rotation steps, each row followed by its count of steps:
The counts run from 0 to 194.
[  6.3  33.7  -0.2   1.0 -26.4  -4.3  16.5  21.2   5.7  -3.4 -25.3   9.3
  17.2  -6.5   7.5  15.2   5.5 -26.6  -4.9 -15.3 -10.3   2.4   4.8 -13.5
 -11.5 -16.6 -21.5   0.3  -1.3 -12.3  13.5   8.5   7.0   8.1  18.6   2.3
 -41.4  -9.4 -11.9   8.1   6.4  20.1  39.7  -2.3]
146
[ 23.0   7.3  -3.7   4.8   2.4  17.9 -16.7   9.6 -20.1   1.0   7.4  -0.4
   3.9 -24.9  -1.2  14.8  26.3  -8.8  30.4   5.1  35.0 -24.2 -31.7 -19.2
   7.2  25.4   4.1  21.4   5.0 -13.5  -2.3  10.9  10.7   8.2  14.4  -0.6
 -21.2 -19.2   4.6   4.4 -29.2  -4.0   3.1 -20.6]
13
[ 25.9  24.8  14.3 -11.6 -24.4 -26.1   8.7  13.5   7.9  -0.7 -21.3  10.6
   1.9   0.4 -11.2   1.7 -21.9 -25.9 -14.9  -9.9 -19.0   2.8  -1.0  -9.7
 -18.8 -21.8   3.6  -9.7  16.1 -23.8  16.8  -4.4   7.6  22.5  -7.1  -8.5
 -21.0  18.3 -18.3  -5.0  28.9   5.2  30.8   3.9]
144
[ 10.7   3.4  -5.4   4.2  15.1 -11.7  16.4  39.9  32.2  -0.8 -13.8  29.1
  31.9  19.5  15.3  12.6 -20.6  -7.2 -23.6  -8.8   4.6 -12.2  -3.8  -2.7
  11.1   7.2   5.4  11.7 -11.6   5.8 -21.6  14.1  28.8   4.9  31.2 -14.4
 -15.1   7.4   2.3  -0.3  -1.7  -5.9  13.6  22.9]
193
[  5.3  27.8   2.2   0.4  -0.8  32.4  33.4  15.1  15.0  28.3 -14.4  -9.6
  16.6 -14.0 -10.1   8.1  20.8   5.9 -26.3   7.7  34.6 -12.3  -8.5 -13.7
  -1.5 -10.3  17.5  -2.7  15.6 -15.2   2.4  12.1  35.5   8.2  -1.4   3.8
 -14.0 -15.6  16.7  -3.7   5.9   6.9  -8.0  26.9]
87
[ 29.3  -5.7  13.6 -20.5   6.4   4.1 -20.8  -2.8 -19.2  16.4  -3.2   6.5
 -10.3 -28.6  -8.6  22.5 -10.5  -2.7  34.1   3.7   5.0   1.6 -47.8 -10.9
   3.3  25.0  23.7  -7.9  25.3  -9.3 -15.2  -3.4   4.4   1.1 -22.5  -8.9
  -8.6  -9.1 -18.4   5.2   4.2 -19.5   2.3   1.4]
8
[ 31.9  -1.3   4.9  -2.5  -4.8  11.6 -18.1  -3.6 -23.9   6.8  20.5  -2.9
  -2.7 -18.8  -5.1  -3.2  16.4 -13.1  25.9  10.0  41.1 -21.9 -28.5 -17.8
   2.3  28.0   8.4  14.3  18.1 -18.6   4.5   4.2   9.9  17.0   7.4  -1.2
  -2.5 -12.7   3.3  -5.8 -20.3 -11.0 -10.7 -32.1]
14
[  0.7 -11.7  10.1   2.2  14.7  -2.8 -19.7 -21.7 -21.3  -4.6  25.1   9.6
  -0.3  -6.0   1.9 -13.7   0.5  16.6  17.1  11.4  21.8 -10.7  -2.2  -9.6
 -10.3  10.8   5.6   0.7 -17.6 -17.6  19.2 -16.9  -7.7  20.7  -2.5   3.4
  23.7  22.8  -0.8  -9.0 -25.4 -39.3 -18.1 -32.0]
177
[ 29.2  -3.2  18.1  16.1   9.0  12.0 -29.5   1.0  -9.0   3.3   8.6 -19.5
   2.2  -8.1   5.3  -0.3   3.0   5.2  46.6  -0.2  14.3  41.1  -9.6  -2.6
   2.8  23.7   6.8   1.3  16.4  17.0   0.1  21.6  44.8  -7.8 -17.2  -4.0
   1.6  -4.4 -13.0   6.1  -1.5   5.3  -4.8   0.9]
61
[ -5.0  -1.5 -20.3  -6.1   5.5  -6.8  27.5  28.1  25.6  12.4 -33.0  19.8
   9.2  12.7  -9.9  12.7  -1.7  -5.6 -38.2  -0.1  10.4 -22.3  -6.9   9.6
  18.2 -10.5  -2.3  -0.8 -15.8   8.8 -26.8  23.9  24.3   0.0  17.5   5.4
 -21.2   4.8  -2.8  -7.6 -16.4  14.7  16.6  15.2]
32
[  6.9  21.7   6.2 -10.2  -7.4  -7.1  25.3   5.4   9.2  10.5  -4.7   8.7
  23.3   6.3  12.0 -21.3 -14.6   1.2 -19.2 -14.5  23.1 -21.1 -30.9 -11.4
 -10.9 -15.5   1.7  -2.6  32.9 -23.5  -4.3   1.5  19.9  12.6 -22.8   8.4
   8.3  21.9  16.8 -18.5  24.0 -23.4  -7.3  16.9]
83
[-19.2   3.7  16.7   4.8  24.3  16.4   0.0  10.8  -1.8  -0.1  -3.1  21.7
  -2.5 -13.2  25.9  29.5  -2.8   7.0  29.3 -20.7 -26.1   8.6 -33.8  -2.3
   5.9   8.6  13.1 -14.4   0.9   4.3 -16.4 -16.9 -26.4 -17.3 -12.9 -11.3
  -1.6  -6.7  -3.3  10.2  19.8 -13.6  13.6  34.2]
4
[ 27.3 -12.7  -8.0 -16.3   1.3 -23.1   3.0   2.2   8.0  14.0  -4.0   2.9
  16.1  12.6 -18.2  -4.4 -34.3  17.5 -17.7  27.9   5.5 -24.5  -5.6   2.2
  14.5  13.0  31.4   4.9  10.1   3.7 -27.4   8.6  23.5  -8.2   6.7 -11.8
  12.1  -7.1   7.3  12.0   2.0  -7.5 -24.7  13.4]
189
[ 28.3  -9.1  -3.8   7.0 -13.1 -21.1 -19.1  -7.6  -5.1 -11.5  23.9 -11.5
  13.4  27.2  -0.4 -45.6 -15.7   1.8  13.6  17.9  13.4 -13.2  20.1   2.3
   1.7   5.2  -1.9  23.3  21.1   2.1   1.1   9.2  11.2  -1.9   2.7  -8.2
  27.5  13.5  17.7  -1.7  -1.5  -3.8 -31.4 -15.3]
129
[-49.8 -14.9 -16.6  -2.9  19.5   0.3  10.3 -15.9  18.7  -1.2  10.5   1.8
   2.8  18.9  33.7   2.4   5.3  -0.3 -21.5 -32.0   5.1  17.3 -16.5  19.2
  18.4  18.0 -24.2   3.5 -24.5  27.3 -10.0 -11.3 -19.6  -5.1  11.2  16.3
   0.2   3.1   0.2  -8.6  -6.9  -5.7   3.8  -4.2]
105
[ -7.0  16.5  -6.5   3.7 -19.3 -12.6  19.9  21.4  -7.2 -10.8  -7.9  20.6
  27.1  13.8  40.8 -18.7 -10.8  -1.9   8.1  -8.8  -7.8 -48.6 -18.3  -7.4
  -3.3 -14.1 -12.1   5.3  12.9 -20.7 -22.9  -3.1 -21.5 -12.6  -5.9   2.5
   0.4   6.2  24.2   0.5   8.0  -8.8   6.4   8.0]
78
[-24.4 -14.0 -11.3   6.0   5.6  -9.6  -0.2  -3.0   5.3 -13.0  -9.1  -8.9
   2.6  14.8  22.5  11.5  -8.1   9.1  11.6 -12.6 -39.1  26.7  13.4  26.3
  17.0   1.9 -15.0  -2.5 -15.2  35.9 -24.5   1.7 -21.5 -37.2   4.7   0.0
  -1.7 -18.1  -6.3  17.8   7.2  25.1  10.6  13.1]
52
[ -9.2  -2.1 -11.6  -7.7  10.6 -16.1  25.9  28.5  28.2   6.8 -28.4  25.7
   0.0  14.5  -1.7   6.7 -13.8  -9.1 -41.6  -9.2  -4.5 -27.7 -11.1   8.9
  10.8 -18.8   1.6  -5.9 -11.4   1.9 -25.4  10.0   6.4   5.6   9.9   1.1
  -8.2  19.8  -3.6 -14.2  -7.3  -2.5  16.2  18.9]
31
[-14.3  30.2   0.7  -5.5 -30.3  -6.4   3.9 -20.0   1.4  -7.7   2.6  -7.6
   1.7   2.2  21.5 -12.7  10.2 -25.8 -10.6 -28.6   0.4  18.3   1.3  -4.9
 -22.6 -12.4 -34.0  -4.3   6.3 -18.8  33.7 -15.7 -18.7  24.3  -1.2  12.1
 -12.5   7.3  -2.1 -12.4  22.7   0.6  20.9 -18.9]
151
[ 15.6   6.5  -1.9  20.7  -3.1   9.0  12.2  25.9  10.0  -6.0   6.7  -8.1
  19.1  16.8  -9.6 -30.1  -0.3  12.6   0.8  17.2  -1.0 -13.1  27.2  -1.1
   6.7  -6.1   9.7  14.0  24.3  14.1 -13.2  23.8  18.2 -22.2   4.8 -16.0
  13.4  -4.5  34.7   8.9  10.7  16.6 -27.4  30.7]
134
[  9.0   0.9   6.6   1.6  15.8  22.8  -6.9  14.8  -9.0   9.3 -10.2   6.1
  -2.1 -30.1   4.7  38.7  10.8   4.3  34.0   2.3  -2.6   0.3 -38.0  -5.4
  16.1  22.0  24.6  -6.0   7.3   5.6 -28.1   6.5  -0.3 -24.1  -9.6  -8.0
 -14.2 -36.6  -4.7  14.9   1.4   8.4   5.4  21.1]
6
[ 10.6   8.8  28.5  27.5  18.4  10.4 -20.0  22.7  -8.6 -20.2   7.4  13.9
   4.5  -6.2  17.4  -3.0   4.1  -4.4  49.8 -15.9 -15.1  25.4   2.2 -12.9
 -15.1   9.2  -0.8  -2.9  -0.9  -4.3  20.1  -1.2   5.0  12.7 -11.7 -13.2
   1.5  23.1  -7.1  -4.3   2.5 -16.8  19.6   1.9]
64
[ 21.8  -2.1  10.6  25.0  14.2  16.6 -17.1  15.6  -3.4   0.3  -2.1 -17.0
  11.2  -3.9  16.2   4.1   6.9   4.6  48.0  -4.8   3.4  40.4 -10.9   1.6
  13.1  24.1  -2.1   7.8   6.2  29.1 -12.6  27.5  37.6 -17.3  -9.8  -1.7
 -11.0 -11.3  -7.1   9.1  -6.3  16.0   1.7   7.7]
60
[ -3.0  10.2  -8.6 -17.0 -14.7  15.6  19.2 -14.2  -1.2  20.2 -16.5 -10.9
 -12.2 -27.0 -37.9  32.8  21.0   0.3 -33.7  19.5  11.9  -2.5   7.3 -10.0
   3.0  -6.1   9.2 -10.0  -6.3 -16.7  21.5  -9.2  -1.5   7.6  13.3   8.1
 -24.1 -31.4  -7.0   5.4  -3.2  18.8  -0.7  -6.2]
94
[  7.0  -2.9  -0.8 -17.4   2.3 -22.6   4.7  -0.1  24.8  11.2 -14.8   7.3
  -0.1  17.5 -12.1  -2.6 -18.1 -16.4 -43.2 -10.8  15.4  13.0   1.7   0.3
  -3.3 -13.2  -3.7  -4.8 -11.1  -3.5  13.2   6.0  32.9  39.7   4.0   7.0
  -5.3  35.2 -20.2 -24.7   0.7 -12.8  13.0  -9.8]
36
[-26.2 -22.2 -18.2 -29.1  -0.9 -20.4  -6.0 -48.3   5.6  11.0  13.8 -11.3
 -15.1  15.2  17.8  -5.9 -14.9  -2.7 -27.0 -16.1  12.5  14.7 -22.9  17.0
  10.2  11.2 -14.3  -2.6  -2.9  13.7  -1.6 -21.5 -16.8   8.4  -2.3  17.2
  10.5   2.5  -8.9 -12.4   4.4 -14.6  -7.9 -22.4]
103
[  5.1   9.7  -1.0  -7.3 -20.7 -27.5   9.0   2.1 -15.4 -14.3   1.8  20.0
  14.8  13.7  25.5 -25.5 -19.1  -1.3  12.9  -4.2 -12.3 -47.5 -19.5  -4.4
  -6.9 -17.0  -1.3   2.3  17.9 -25.2 -16.7 -11.5 -29.6  -8.0 -15.6  -1.1
   7.7  14.7  12.0  -2.5  13.8 -18.0   5.1  -0.8]
77
[ -3.5  -4.3  -6.2  18.2  17.1  23.8  -9.7   4.3 -19.8   0.7   0.5   5.7
  10.6 -18.2  11.3  14.3  26.2  16.1  27.3  11.9  34.1  -6.0 -10.7  -7.9
   6.6  19.6  -2.4   9.2 -30.3  -3.6   6.4   8.7  11.1   5.7  12.3  16.1
  -9.5  -9.8  -8.7   3.2 -46.5  -6.5  -5.5 -29.4]
174
[ 25.8  -1.6  10.2  -6.8  10.5  12.7 -20.2   3.7 -15.3  13.8  -5.3   3.5
  -7.5 -25.7  -6.5  29.5  -0.7   2.3  34.1   2.9   4.1  -1.2 -43.8  -6.5
  14.2  25.9  27.3  -3.6  19.5  -0.8 -23.8   5.9   8.6 -18.6 -15.6  -5.7
  -7.7 -29.0 -11.8  16.7   0.9  -3.5  -1.1   7.2]
7
[ -6.7   9.7   2.4  26.4   2.4  -7.2   9.4  29.2  14.1 -23.7  14.1  14.5
  25.8  27.1  23.2 -37.1  -3.7   2.4  10.1   0.1 -10.6 -21.3  25.3   1.9
  -4.9  -9.5 -11.7  16.3   4.6   8.8  -5.3   5.7  -6.2 -10.2  14.1 -11.9
  15.7  21.8  34.0   0.6   5.8   2.6  -8.4  21.4]
132
[ 13.1 -13.7 -16.1 -25.0  -0.8 -14.1  17.9  -1.5  12.8  16.9  -8.7  -0.1
 -15.2   8.2 -36.1  -7.8 -20.0   3.5 -36.4  23.0   9.1 -43.0 -15.3   6.8
   9.9 -12.7  21.1  -7.9  21.3  -7.4 -27.3   5.8   8.3   0.6 -10.2   0.7
  16.3   6.9  10.3 -11.4   3.2  -1.0 -21.7  11.2]
28
[-33.5   0.3 -14.9 -22.6  -8.4 -14.6   9.8 -19.4   2.9  -4.3  -7.7  12.6
 -10.0  -5.7   6.1  23.1   3.1 -14.4 -35.0 -13.3 -12.7  -5.3  -2.4   4.3
   3.4  -5.2 -15.6  -5.5 -28.7 -10.1   9.3 -23.7 -38.4  14.5  19.4  12.1
 -17.0  -8.4 -13.1  -2.1  -0.8  -2.6  20.6 -15.5]
98
[-27.8  -8.2 -11.1   9.0  -7.5   8.6   5.2 -14.8   3.5  -7.8   0.4 -21.9
  -6.3   7.7 -12.0   8.1  16.0   4.0 -15.9   9.1 -16.2  29.9  47.6  17.5
   3.6  -1.0 -12.6   1.4 -24.3  25.3  16.5  -0.9 -13.2 -14.9  25.7   5.4
  -0.7 -22.0   4.5  17.2  -9.4  31.7  -5.7  -2.3]
46
[ 21.7 -14.1   1.3   6.9   1.3 -33.4 -34.0   6.2 -11.7 -28.4  14.7  24.4
   2.2  16.0  11.8 -19.8 -20.2 -11.3  24.1   4.6 -14.4 -14.0   4.4  -0.2
  -8.3   7.3  -9.2  15.6 -12.0  -3.4   0.3  -1.5 -11.2  13.2  16.6  -9.5
   6.5  24.4  -6.4  -1.7 -19.1 -16.1   9.5 -35.1]
124
[-20.8 -11.1  -9.0  23.3  17.3  16.1   0.7   6.0 -13.9 -16.5  14.9  15.4
  11.1  -0.4   7.6  -2.0  17.5  23.6   9.6  26.5   7.4 -33.3  16.0  -3.8
   1.4   7.6   4.5  10.3 -35.2  -3.4   2.8  -8.5 -21.1  -6.3  26.8   3.9
  12.0  -2.0  21.2  10.0 -33.0  -9.1 -21.3  -7.4]
180
[ 23.7  31.8  -9.4  -7.6 -43.0  -1.4   3.4 -13.0  -6.7   5.9 -11.5 -24.4
   6.5  -9.7  -9.6   4.3  14.3 -21.4 -13.9   3.5  13.5  12.2   5.8 -13.8
  -4.6  -1.3 -17.2   6.5  18.0 -11.5  21.5  10.9  19.1   6.3   4.3  12.0
 -33.8 -29.5 -11.0   5.6  11.4  27.5  13.1 -19.2]
148
